In the data rows, the value 128 means zero.
Every row has a hidden score from 0 to 40. What is each row's score? 20 is about the middle. The score is a weighted sum of the row's numbers plus the product of two more (or one squared), each taken from its middle value.
[ 73  97 124 159  84  92 148 129  87 127 137  99 133  86 123 151  71 151
 153 126 159 126 123 130]: 14
[151 128 106  98 149 127 183 176 136 123  96 128 113 127 135  98 150 116
  98 149  97  97  79 165]: 18
[159  96 121 141 156  90 110 128 105 128 124  91 138  93 123 153 158 152
 153 125 141 136 126 127]: 18
[162 182  94 177 166 184  97  84  90 166  94 173 194 183  80 112 164 103
 110  84 197 195 143  89]: 24
[133 114 123 129 133 114 131 128 110 107 127 114 123 111 126 152 133 141
 148 127 129 100 125 128]: 16
[126 171 125 135 126 168 159 148 107  85 128 180 135 178 161 120 126 112
 122 155 134  77 118 145]: 21
[148 118 113 109 147 115 157 136 123 119 118 117 106 114 135 135 149 127
 136 135 114  91 118 136]: 19
[152 188  70  85 162 213 182 173 144  31  94 212  64 199 211  85 156  60
 100 183  84  51  76 174]: 32
[185  95 182 140 171  99 170 129 173 161 136 105 213 109 177 168 178 214
 172 135 144 172 134 129]: 35
[150 142 105 170 149 142  94  86  86 140 105 141 147 144 106 103 153 114
 103  95 163 164 149  86]: 21
[163 101 142 151 164 107 167 134 144 131 144 106 158 106 131 178 168 175
 180 134 160 152 138 133]: 26
[151  97 122 132 165  93 118 128 105 127 126  96 133  92 124 153 160 150
 156 126 133 132 126 128]: 18
[103  92 124 136 110  97 129 128 113 126 127  90 144  98 124 156 104 147
 154 125 135 110 125 128]: 17
[ 80 115 136 173  81 116 146 133  89 121 139 112 166 115 129 146  76 139
 146 131 172  99 124 131]: 17
[143  97 124 144 145 102 147 132 117 127 130  97 133  96 124 167 141 152
 169 127 143 136 128 133]: 23
[167  69 147 116 177  83 167 129 142 134 119  79 165  84 138 147 177 180
 146 120 117 162 120 130]: 26
[151  90 124 144 144  94  91 122  83 127 116  94 131  94 123 133 153 148
 133 125 142 130 139 121]: 18
[130 102 124 132 131  95  87 126 107 128 126  89 130  94 124 149 130 145
 148 125 134 135 131 126]: 18
[113 148 133 146 117 141 149 149 104 103 135 149 145 148 145 125 113 119
 125 142 150  88 115 147]: 20
[165  91 126 131 163  93 171 128 146 128 126  86 132  94 123 160 152 154
 152 127 132 131 126 128]: 22
[102  88 117 126 105  88  85 127 134 127 130  97 138  87 121 147  97 159
 151 127 127 115 129 128]: 17
[ 58  92 123 138  72  87 111 127 134 128 125  87 133  97 123 154  68 151
 161 127 136 126 125 128]: 14
[ 63  94 123 142  57 101  95 127 149 128 119  98 132  85 123 172  77 152
 160 126 146 127 123 127]: 9
[112 219 157  99 109 220  85  96 127 255 146 199  82 220  14 103 111  67
 100  56 104 205 148  97]: 31
[101 124 147 151  97 123 155 134  94 102 138 123 163 122 147 136  96 113
 137 139 153  79 118 134]: 21
[ 79  89 120 143  80  93 111 127 131 128 124  95 137  97 124 157  78 152
 159 126 141 122 124 128]: 16
[155  90 137 127 156  96  89 127  90 124 130  95 110 101 116 167 155 177
 167 123 127 103 123 127]: 17
[184  95 113  74 184 108 174 147 186 127  72 101 111 101 125 110 201 140
 111 133  59 120  98 150]: 19
[218 113  49  29 229 111 190 149 240 124  42 109  61 112 140  99 223 103
 101 146  42 102  84 153]: 22
[214  94 149 134 203  96 183 127 200 128 128  97 159  93 127 162 201 168
 160 126 135 141 126 128]: 27
[ 77 121 173  87  72 120  89 119 155 147 155 120  76 120  99 128  69 105
 128 108  93 163 139 117]: 17
[140  85 125 141 140  94  77 120  89 128 120  95 129  87 125 133 144 150
 134 127 140 128 139 123]: 20
[186 117 120 191 173 118 121 124 107 131 118 119 163 118 123 149 177 146
 151 123 207 151 126 123]: 23
[138 204 118 150 137 210 105  94 103 217 120 208 154 217  78 117 138 105
 120  82 151 207 136  97]: 25
[ 55 127 234  49  50 127  45  93 220 141 221 128  33 127  81  89  39  77
  82  86  46 167 182  96]: 30
[226 125   0  60 211 124 215 150 255 114  22 125  28 123 165  98 233  66
  96 158  35  91  68 157]: 31
[208  92 118  58 202  93 205 155 234 128  45  97 124  95 123  91 204 145
  96 130  71 125  66 160]: 20
[121 185 126 122 121 180 121 124 112 236 127 182 112 178 108 153 121 139
 152 117 123 208 126 124]: 27
[180 145  79 217 184 148  95 109  87 166  90 144 206 144  96 121 167 109
 123 107 208 173 140 109]: 27
[108 113 127 123 107 112 120 127 112 154 127 113 106 112 117 152 108 142
 155 124 123 176 126 127]: 17
[118 105 124 136 113 102 128 128 111 119 126 102 140 105 125 158 114 151
 162 127 136  98 126 128]: 17
[ 67  90 123 137  65  95 113 127 128 128 125 102 138  96 124 158  57 150
 153 126 136 123 126 128]: 15
[151 172 107  88 154 166 164 150 128  83 108 170  77 170 170 118 151 100
 120 160  94  65 111 153]: 22
[108 119 127 145 109 117 138 130 105 120 130 117 148 118 128 152 108 139
 148 130 148  93 124 131]: 16
[137 184 116 119 137 183 155 154 115  73 120 180 114 183 161 121 139 111
 121 155 116  78 114 156]: 21
[ 87  86 128  98  88 100  88 115 146 128 150 100 125  99 123 126  91 145
 126 123  98 134 142 116]: 19
[121 151 128 143 123 149 155 143 108  97 131 154 139 155 145 122 122 114
 122 153 142  68 114 149]: 19
[124 215 129 125 125 249  84  23 113 230 133 250 124 248  11  37 126  42
  40  17 125 202 206   9]: 31
[ 55 119 192  69  65 115  65 115 193 138 182 116  56 114 103 112  56  96
 118 105  73 171 150 112]: 20
[158  83 128 136 158  85 102 127  94 127 125  92 121  87 122 154 162 160
 152 126 135 119 126 128]: 17
[169  86 157 126 185  85 184 128 159 133 122  96 175  89 141 150 170 200
 153 123 126 166 123 128]: 22
[141 120 124 122 143 116 135 128 113 115 126 117 114 117 126 155 140 145
 151 128 121  98 126 129]: 17
[101 162 134 180 101 162 144 144 106  97 136 158 169 159 138 134 105 129
 136 141 180  72 121 145]: 19
[120 185 134 147 119 188 180 191 105  70 137 181 144 193 181  84 121  63
  63 199 146  67  67 190]: 29
[ 86  93 128 129  92  96 117 128 124 128 127  91 113 101 123 162  84 145
 153 126 130 142 126 128]: 15
[ 71  85 125 152  72  94 109 127 131 127 122  91 124  93 124 161  65 149
 162 126 153 132 125 127]: 16
[ 56  99 155  96  57  93  74 123 179 129 155  98  96 103 120 135  57 130
 133 120 100 148 138 123]: 16
[164 106 106  83 176 107 188 180 170 127  65 108 114 106 129  55 164 123
  69 148  77 113  40 175]: 16
[154  93 128 146 147  95 192 132 148 128 138  89 135  97 125 181 155 159
 181 127 148 132 140 132]: 36
[ 95 136 137  95 101 137 105 114 124 144 137 138  97 136 114 135 106 128
 135 112  94 169 131 115]: 15
[120 168 136 116 118 170  60  15 124 146 148 158 120 163  80  38 120  64
  23  42 116 165 230  20]: 39
[ 97 101 118 141  93  97 109 127 125 126 125 106 144  94 120 158  93 168
 162 125 143 105 124 127]: 14
[184 139  90  62 192 139 154 147 149 107  83 142  53 139 145 123 181 119
 125 149  57  90 114 148]: 21
[ 55 121 211  44  39 120  70 106 224 138 219 122  37 118  96 107  47  94
 102  95  50 159 171 101]: 25
[165 133 103 177 158 131  82  90  85 136  88 133 160 133 105 100 162 115
 104 101 181 159 158  98]: 21
[155  98 125 147 161 100 140 128 119 128 130  93 137  95 124 162 154 148
 165 127 150 138 125 129]: 21
[ 88 109 126 159  85 109 132 129 106 124 129 114 153 107 125 152  82 144
 154 127 159 105 125 129]: 16
[ 67  93 124 143  76  86 123 128 116 128 125  92 127  93 123 164  66 150
 155 126 144 129 125 128]: 12
[151  98 123 124 145  96 132 128 108 126 126  99 122 100 124 157 147 149
 152 126 125 114 126 128]: 18
[ 83 112 124 170  89 108 129 128 113 126 127 108 147 111 124 155  84 151
 157 126 176 110 125 128]: 15
[115 108 130 147 111 107 172 135 101 125 133 107 138 105 130 133 117 130
 132 133 140 103 117 137]: 18
[121 111 128 121 119 108  63  91 120 129 136 110 126 112 115  94 122 126
  92 112 123 148 173  98]: 29
[189 240   0   9 175 242 221 255 225  58   0 237   0 255 255   0 180   0
   0 255  19  58   0 255]: 27
[100 159 160 168 104 158 171 155  90  70 151 152 191 160 170 108  98  89
 113 169 161  69 104 153]: 21
[154 106 143 141 160 107 158 129 130 142 132 107 159 108 142 173 155 182
 167 133 142 158 130 130]: 21
[145 116 119 120 143 115 154 133 118 116 123 117 113 116 134 141 142 131
 141 134 119  90 121 134]: 20
[ 90 100 122 158  96  96 116 126 123 128 123  96 132 101 123 168  85 152
 166 125 148 124 125 126]: 15
[131 158 121 127 130 160 168 175 116 107 122 156 126 152 154  91 132 100
  89 169 127  93  81 183]: 25
[ 80  95 127 125  82 100  89 127 149 127 131  90 125  90 124 159  79 148
 155 125 125 132 127 128]: 15
[158 104 118 158 154 109  95 118  95 129 111 107 143 107 122 131 151 138
 130 122 163 144 137 118]: 21
[ 66  82 137 130  66  94  92 128 150 128 128  90 105  95 119 157  63 139
 156 126 129 142 126 128]: 16
[106  99 125 146 103  97 136 129 105 127 128  89 136  95 124 149 108 150
 150 127 151 118 125 130]: 16
[158  89 125 137 151  85 119 127 111 127 125  94 123  95 123 151 151 156
 154 125 138 115 126 128]: 19
[144 111 120 151 143 108 113 121 107 131 122 109 144 110 120 148 145 142
 149 122 150 149 128 124]: 18
[ 52 101 166  90  60 101  76 122 202 131 161 105  75  98 115 134  54 120
 134 117  89 150 138 123]: 17
[113  88 121 124 114  96  85 120 124 127 131  89 132  90 123 132 115 159
 132 129 124 121 137 121]: 22
[114  99 122 127 113  92 143 128 108 128 126  98 125 100 125 168 110 155
 167 126 128 141 126 128]: 18
[160 192  72  89 163 189 178 161 142  38  95 188  80 176 241  91 156  53
  92 194  81  54  88 169]: 28
[143 127 120 149 142 126 114 121 108 144 123 128 146 127 115 145 141 136
 142 119 146 169 128 122]: 20
[ 99 134 146 166  95 132 166 145  90 114 147 134 164 132 150 121  97 111
 122 148 165  84 108 143]: 19
[ 80 162 138 209  83 161 139 142  99 103 143 157 198 159 137 139  78 131
 138 141 202  83 122 144]: 20
[130 241 118 126 131 222 188 218 117  19 121 228 124 233 255  43 131  31
  52 242 127  55  49 231]: 27
[101  97 127 149 102  94 147 134  99 127 133 102 134  96 124 139 105 146
 141 128 148 117 117 134]: 16
[175  94 138 130 172  92 162 128 150 129 125  88 160  87 128 154 189 170
 156 126 130 148 126 128]: 20
[115 100 122 127 115  99 143 128 107 129 126  99 122  99 126 165 114 152
 163 128 128 150 126 129]: 18
[ 72  97 123 169  74 104 125 127 115 127 125  97 151  99 123 157  91 153
 164 126 165 117 126 127]: 15
[182 102 134 159 175  98 147 131 133 129 136 107 154 106 127 162 179 163
 162 129 158 150 128 130]: 23
[ 98 147 167  80 104 139  74  22 164 140 200 149  95 150  87  19  94  75
  38  58  85 166 232  38]: 38
[177 126  99  62 170 125 198 176 156 123  60 127  97 126 139  80 170 113
  81 157  65 100  71 167]: 16
[149 125 116 159 150 126 102 109 101 135 115 127 148 125 115 128 150 131
 127 111 159 157 136 106]: 20
[ 34  95 172 102  44 105  79 124 197 130 155  97  85 100 113 137  45 121
 136 121  98 148 138 125]: 15
[155  96 122 151 159  97 115 125  99 128 122 100 141  94 123 152 158 146
 152 125 150 140 127 127]: 18
[103 124 116 115 103 122 139 129 102 157 123 123  94 124 135 163 105 159
 164 131 116 180 126 130]: 17
[ 88  81 122 128  70  92 110 128 131 127 128  93 136  92 123 154  81 159
 157 126 129 124 126 128]: 17
[196  99  97  93 193 102 161 131 163 125  98 104  86 103 130 140 184 131
 141 133  97 105 117 133]: 24
[169 113 143 159 167 110 147 130 130 141 135 109 179 110 134 168 173 174
 160 131 159 168 128 130]: 22
[120  99 123 134 118 103 129 127 111 123 126 103 135  97 123 159 118 151
 155 125 136  99 125 128]: 16
[124  99 124 135 123  96 153 129 109 126 127 101 133  92 126 147 123 141
 150 128 134 116 124 129]: 18
[183  97 167 131 191  88 192 127 203 130 126  92 167  88 135 154 189 181
 158 125 131 148 125 128]: 23
[ 90 107 124 159  92 104 126 128 115 127 126  94 145  97 123 157  80 148
 159 126 156 112 126 128]: 16
[169  92 125 149 167  94  91 125  91 127 119  88 127  85 125 142 167 155
 148 126 149 125 131 126]: 21
[122 110 125 128 121 108 128 127 113 141 127 109 121 114 124 157 120 147
 162 126 128 159 125 128]: 19
[127 157 125 133 127 163 145 147 110  87 127 164 132 166 151 128 127 120
 128 148 134  78 119 146]: 21
[127 173 127 135 126 167 187 185 109  83 129 171 132 178 184  78 126  73
  95 187 134  72  75 181]: 24
[ 99  95 125 115  98  89 100 124 131 128 134  95 127  91 124 145  91 147
 143 124 114 130 130 125]: 16
[163 142 109 181 155 143 100  96  90 138 104 140 154 143 110 111 154 123
 109  99 184 165 142  94]: 23
[166 113 132 169 167 113 141 131 124 131 135 111 166 112 127 161 167 160
 161 131 173 159 128 132]: 23
[127 172 124 133 127 175 146 146 114  78 127 164 132 176 144 130 128 122
 129 150 134  63 121 145]: 19
[146 132 113 112 146 130 172 158 127 118 111 132 114 131 144 109 145 110
 108 153 109  91  96 153]: 19
[ 81 131 181  85  85 129  68 103 166 150 174 131  80 130  88 100  83  85
 103  90  87 166 172 100]: 23
[ 69 124 143  87  70 124 108 120 136 139 143 125  63 124 112 137  77 130
 139 114  81 161 130 120]: 14
[110 130 140 148 113 129 159 137 101  96 133 130 156 129 154 133 110 107
 132 141 144  83 115 138]: 23
[147  95 123 143 147  93  97 124  96 127 121  97 130  78 124 142 145 150
 143 126 144 129 131 125]: 20
[157  97 123 124 155  94 128 128 110 118 126 101 102 108 124 157 156 151
 157 126 123  92 126 128]: 19
[189 151  68  51 181 152 177 171 161 109  53 147  65 151 169  84 193  92
  88 162  40  83  89 178]: 28
[109 142 142 167 102 139 159 147  94 108 141 141 157 140 144 121 107 112
 122 144 159  86 116 149]: 21
[ 54 129 215  42  48 127  56  94 233 142 238 129  41 128  97  78  53  85
  80  88  45 165 183  89]: 34
[108 110 128 158 107 113 143 136  99 126 133 109 142 111 127 142 106 139
 143 130 156 114 123 134]: 19
[ 92 119 129 163  98 117 139 131 106 120 133 120 159 119 127 149  89 143
 151 130 166  93 124 131]: 17
[131 196 123 134 131 183 106 100 112 203 125 187 135 188  87 125 131 105
 125  88 136 202 135 103]: 23
[159 246  22  56 153 229 193 236 154   0  47 255  56 234 255  16 157   0
  31 255  44  57  26 253]: 25
[155  95 125 155 161  96 111 124  99 127 120  91 132  99 123 147 153 150
 145 126 154 132 128 125]: 20
[ 85  99 131 109  83  91  97 124 144 128 140  95 118  99 123 143  87 147
 142 123 112 137 131 124]: 15
[127 155 125 134 127 155 162 156 109  98 127 159 132 156 153 116 127 113
 116 154 134  86 113 161]: 22
[142 127 126 146 144 126 140 133 115 141 129 127 147 126 129 171 142 172
 171 132 144 167 127 133]: 20
[131  89 124 132 132  88 100 128 107 128 126  90 129  80 123 158 131 152
 154 125 132 126 126 128]: 16
[124 190 132 123 124 184  51   0 116 163 139 187 124 196  42  12 125  41
   0  16 124 175 255   0]: 38
[157 104 113 117 164 102 166 132 136 127 116  93 118 102 126 140 160 138
 141 129 115 111 118 133]: 20
[112 113 123 117 111 112 134 130 109 131 124 113 117 112 125 166 113 158
 161 128 113 152 126 130]: 15
[122 179 130 142 121 180 156 166 107  81 131 178 138 185 165 107 121 105
 108 162 142  76 108 157]: 22
[156 159 141 158 160 155 143 135 123 182 135 156 190 156 156 170 160 184
 172 144 161 195 130 138]: 27
[ 89  99 125 162  84  87 140 129 102 127 132  93 140 100 125 151  79 146
 150 127 159 120 125 130]: 17
[149 117 111 153 146 117  66  97  88 131 106 120 144 121 109  94 152 112
  89 101 152 153 166  90]: 23
[135 112 123 127 135 109 133 128 109 120 126 112 123 110 126 151 135 145
 151 128 127  94 125 129]: 17
[153  97 154 137 152  98 183 128 140 141 130 105 157 106 154 166 151 207
 167 131 139 165 132 129]: 25
[ 67  96 125 117  73  90  96 127 147 127 133  90 127  90 123 153  65 150
 150 125 118 129 128 127]: 14
[197  92 110  97 206  99 194 133 205 127  86  98 118  96 126 127 198 137
 127 129 100 124  92 134]: 20
[134 122 123 137 137 119 126 127 108 163 126 121 143 122 122 154 137 146
 158 124 137 182 126 128]: 20
[142 180 108 106 153 186 148 157 122  68 113 188  96 193 161 120 146 115
 120 154  92  66 114 156]: 22
[ 59 104 155  90  53 102  69 123 202 129 159  98 103 104 117 133  58 127
 135 119  99 142 140 123]: 18
[204 106 195 154 215 102 185 130 198 147 148 103 202 104 158 170 201 210
 169 134 161 169 136 130]: 29
